The same turns and mirrors carry the whole set onto itself, and each row onto the other rows of its family. Which rows share a family with each named row? Give them in list order.
These 32 rows form 4 families of 8 rows each.
riru: [-9 -45 -43 12 8 26 26 -14 -19 19]
gemuz: [-10 0 -52 -4 -23 3 12 -8 -7 26]
lol: [-17 0 -49 9 -13 30 18 -18 -14 6]
rupa: [19 -52 9 20 4 3 38 11 8 -18]
sulu: [-3 24 -32 17 18 0 -40 -1 -5 18]
pel: [26 -12 10 34 -7 24 31 10 16 -22]
Mok: [-17 -22 -10 23 19 -34 -40 11 -21 16]
fes: [-17 20 45 20 13 -10 20 -5 -6 -2]
per: [16 -46 5 -5 7 17 29 0 28 -3]
Vube: [13 -41 9 8 4 -3 36 30 19 -16]
mezi: [17 -32 4 -10 6 12 11 28 31 -13]
bege: [0 2 -41 40 35 -16 -27 6 4 -11]
sunuf: [40 3 8 24 -4 7 35 18 28 4]
lobol: [-3 21 -36 23 31 -18 -33 7 3 18]
Befu: [-2 27 41 9 10 -16 10 8 -13 29]
ponif: [-24 -10 -50 9 -10 11 31 -22 -11 1]
Zokop: [21 -4 7 29 -6 6 42 13 18 -29]
gorit: [-22 -4 -44 -4 -7 -13 38 -13 -18 24]
ziz: [3 2 28 35 33 -7 23 -24 -30 36]
Laf: [-14 -32 -46 7 9 34 25 2 -15 31]
nul: [-13 -17 -40 13 9 14 46 17 -26 35]
Vutib: [41 -10 7 25 2 25 7 25 23 -5]
pul: [1 -1 34 25 54 -7 7 -8 -7 38]
Gok: [0 -22 -13 24 14 -27 -45 -8 -7 -9]
rano: [4 33 34 18 14 -29 21 8 -8 14]
sevo: [-6 -17 -18 7 38 -13 -43 6 -12 30]
rulib: [-5 -19 -18 15 26 -10 -49 -14 -10 20]
Tamab: [-5 -42 -45 28 -5 10 35 14 -23 23]
Rinu: [7 -5 36 35 33 -32 23 0 -21 27]
Bive: [4 -8 37 19 39 -31 14 16 -19 34]
datas: [-15 12 43 8 5 2 20 -12 -26 21]
Ziru: [-21 14 -35 42 26 4 -31 -1 -10 -2]

Which other rows belong to the same family as Laf? pel, Vube, lobol, Befu, ponif, rulib, Rinu
Which other rows belong to the same family as rano? riru, lol, rupa, sulu, Zokop, sevo, Bive
Which other rows belong to the same family as Ziru? gemuz, Mok, fes, per, sunuf, pul, Tamab

The same turns and mirrors carry the whole set onto itself, and each row onto the other rows of its family. Which rows share a family with each named row? Give them in list order.
These 40 rows form 5 families of 8 rows each.
lov: [15 -17 -6 -36 -45 21 43 -1 16 -1 26 10 -11]
dep: [48 -5 0 -21 -30 40 54 -3 -6 12 30 17 -20]
Totut: [7 -24 -11 -10 -50 38 38 -2 9 18 33 12 0]
rikiz: [-4 3 39 -1 -10 -50 23 -15 12 63 -15 9 9]
lav: [24 -45 12 -15 -45 31 33 24 15 25 5 35 -9]
vupob: [58 -35 19 -5 -31 42 42 16 23 34 19 31 -24]
let: [37 -46 24 -30 -18 50 34 10 32 19 15 3 19]
Dev: [45 12 54 9 10 -33 30 -20 27 78 1 7 -6]
Dapig: [19 22 34 10 0 -46 36 -32 9 65 1 1 -9]
Pogol: [16 26 40 20 0 -35 26 -38 11 58 28 -2 15]
Bosu: [19 -18 -2 -31 -42 32 44 8 -10 6 16 22 -4]
Ridi: [19 -42 9 -15 -45 48 27 15 26 29 25 20 10]
rozit: [1 -5 43 -2 12 -26 16 11 11 73 -8 13 34]
kovu: [64 -20 20 -25 -25 50 44 13 11 24 24 24 -10]
zud: [60 -24 16 -17 -7 53 50 -10 27 20 34 -5 -2]
bino: [44 14 66 3 10 -35 42 -26 42 55 24 10 11]
vek: [-4 8 45 -8 -5 -43 45 -28 10 58 -7 7 30]
kar: [49 -15 0 1 -34 32 54 -3 5 23 29 22 -37]
Zafiz: [36 -34 17 -34 -37 43 35 24 8 18 10 30 5]
Muga: [16 -5 65 -11 2 -31 37 -14 28 71 -11 14 36]
laba: [59 -25 20 -34 -29 41 40 10 41 19 30 15 -13]
Buse: [48 -6 1 -27 -32 31 51 -8 24 7 40 6 -26]
kirot: [16 -3 63 8 -2 -27 7 -9 30 69 10 10 38]
Pil: [-7 8 43 10 -10 -40 14 -23 12 56 12 5 33]
Tadi: [16 24 45 3 -1 -50 47 -38 23 40 25 5 9]
netar: [37 -12 -7 -1 -37 47 47 -12 14 25 46 8 -16]
zof: [4 -37 0 -30 -30 34 41 -2 11 3 15 -2 18]
zul: [50 -29 13 -6 -33 57 37 6 31 37 38 16 -5]
Nelu: [39 15 60 19 9 -23 19 -24 29 72 25 4 20]
Detes: [23 -7 59 -2 0 -36 17 -4 30 77 -16 14 12]
dun: [28 -14 -7 -17 -20 36 56 -22 5 3 34 -11 -4]
sudab: [22 -6 72 -7 -1 -39 28 -8 46 54 8 17 31]
naki: [-8 17 19 5 10 -36 31 -11 -9 61 4 4 18]
lurom: [40 6 52 7 28 -12 24 4 21 83 6 10 18]
digo: [41 11 64 -1 13 -25 48 -28 29 75 4 8 19]
defu: [26 -36 14 -42 -43 31 32 18 34 10 17 18 2]
lifo: [31 29 29 15 26 -22 39 -19 2 71 18 0 2]
Dase: [21 24 44 1 6 -37 56 -42 11 62 8 1 12]
dila: [15 -26 -8 -8 -48 21 46 4 -3 13 16 25 -23]
zaf: [-6 4 51 -8 -11 -53 34 -20 27 39 8 12 29]

Which other rows belong to the same family as Ridi? Totut, Pogol, kirot, Pil, netar, zul, Nelu
Which other rows belong to the same family as vek? dep, Bosu, kovu, Zafiz, Muga, digo, Dase
Which other rows belong to the same family as kar? lav, vupob, bino, Tadi, sudab, dila, zaf
Which other rows belong to the same family as naki? let, rozit, zud, zof, dun, lurom, lifo

The same turns and mirrors carry the whole set onto itself, and each row onto the other rows of its family. Which rows share a family with each named row? Give them in list order.
These 32 rows form 4 families of 8 rows each.
guri: [-27 7 -17 -25 -11 -10 17 -6 -35 -20 29 -13 -56 -8]
Ketov: [-42 -41 -22 23 27 3 30 49 -4 8 19 -29 -20 -5]
Lubim: [-7 11 24 2 26 29 1 9 27 29 -31 1 -5 18]
vif: [13 -1 -48 -31 6 11 8 22 -23 1 -6 8 -22 -50]
Teze: [-9 32 -32 -29 -6 -31 26 -1 30 -7 -17 5 9 -22]
vipel: [-38 -23 16 -42 11 10 15 30 15 20 18 -23 -9 42]
Lufar: [16 29 13 -12 39 -5 39 23 26 -12 -6 -31 -28 -11]
pon: [-78 2 -2 11 13 -8 -12 28 -25 -8 8 23 -20 -3]
Dakiz: [-31 11 1 -25 -11 -13 10 -6 -46 -30 22 -6 -34 6]
Sakat: [-42 -45 -26 17 13 21 2 44 -10 11 1 -36 -8 0]
Nez: [-37 -22 23 -19 -5 -10 37 51 12 36 5 -19 -1 23]
bomab: [-7 23 -32 -30 -2 -29 6 14 28 3 -3 13 27 -29]
mizu: [-65 -7 -29 15 15 6 -18 -1 3 -7 20 23 -15 1]
duvev: [5 23 -24 -21 -3 -47 25 17 13 -15 -2 16 15 -27]
Ziro: [9 24 15 2 36 -22 43 19 18 -27 -7 -29 -8 1]
Meto: [-54 -26 -20 12 35 22 18 54 0 7 15 -27 -30 -17]
Numub: [-68 7 -19 11 28 0 -30 18 -10 0 0 22 -18 -16]
Tono: [-1 17 41 -23 19 10 13 39 12 36 -29 9 -1 5]
foli: [-26 -3 -7 -11 -10 -19 5 11 -55 -16 23 3 -49 -7]
vod: [-49 -13 15 -39 -17 3 21 31 10 33 9 -18 10 26]
Vuva: [-22 0 -18 -28 15 -11 -10 2 -39 -43 20 -14 -38 4]
mas: [-15 12 20 -28 26 31 12 34 15 37 -44 -1 -8 1]
kolib: [-55 -12 7 -26 -11 0 38 28 24 32 7 -30 -12 25]
nofel: [29 -17 -38 -20 6 2 12 17 -32 14 2 6 -30 -35]
Lafa: [25 -6 -37 -12 -10 13 -7 -4 -28 3 -12 4 -17 -25]
Virov: [-81 8 -23 0 9 7 -13 10 -18 -5 -12 17 -23 -10]
rovez: [19 10 -1 -9 40 -11 18 29 24 -23 -20 -41 3 -2]
firop: [13 -4 -36 -21 -10 -10 2 24 -33 6 10 23 -16 -45]
lup: [26 29 21 0 33 -26 28 30 16 -9 -13 -12 -14 -14]
ras: [0 8 28 -13 38 23 -1 30 7 42 -33 4 -21 4]
sazi: [-54 -30 -4 26 24 2 12 64 1 20 15 -13 -15 -9]
muto: [11 10 -32 -40 4 -21 15 0 35 -4 14 12 14 -8]

Which other rows belong to the same family as Numub? Ketov, Dakiz, bomab, Ziro, vod, nofel, ras
Which other rows belong to the same family as rovez? Lubim, vipel, Sakat, mizu, Vuva, Lafa, muto

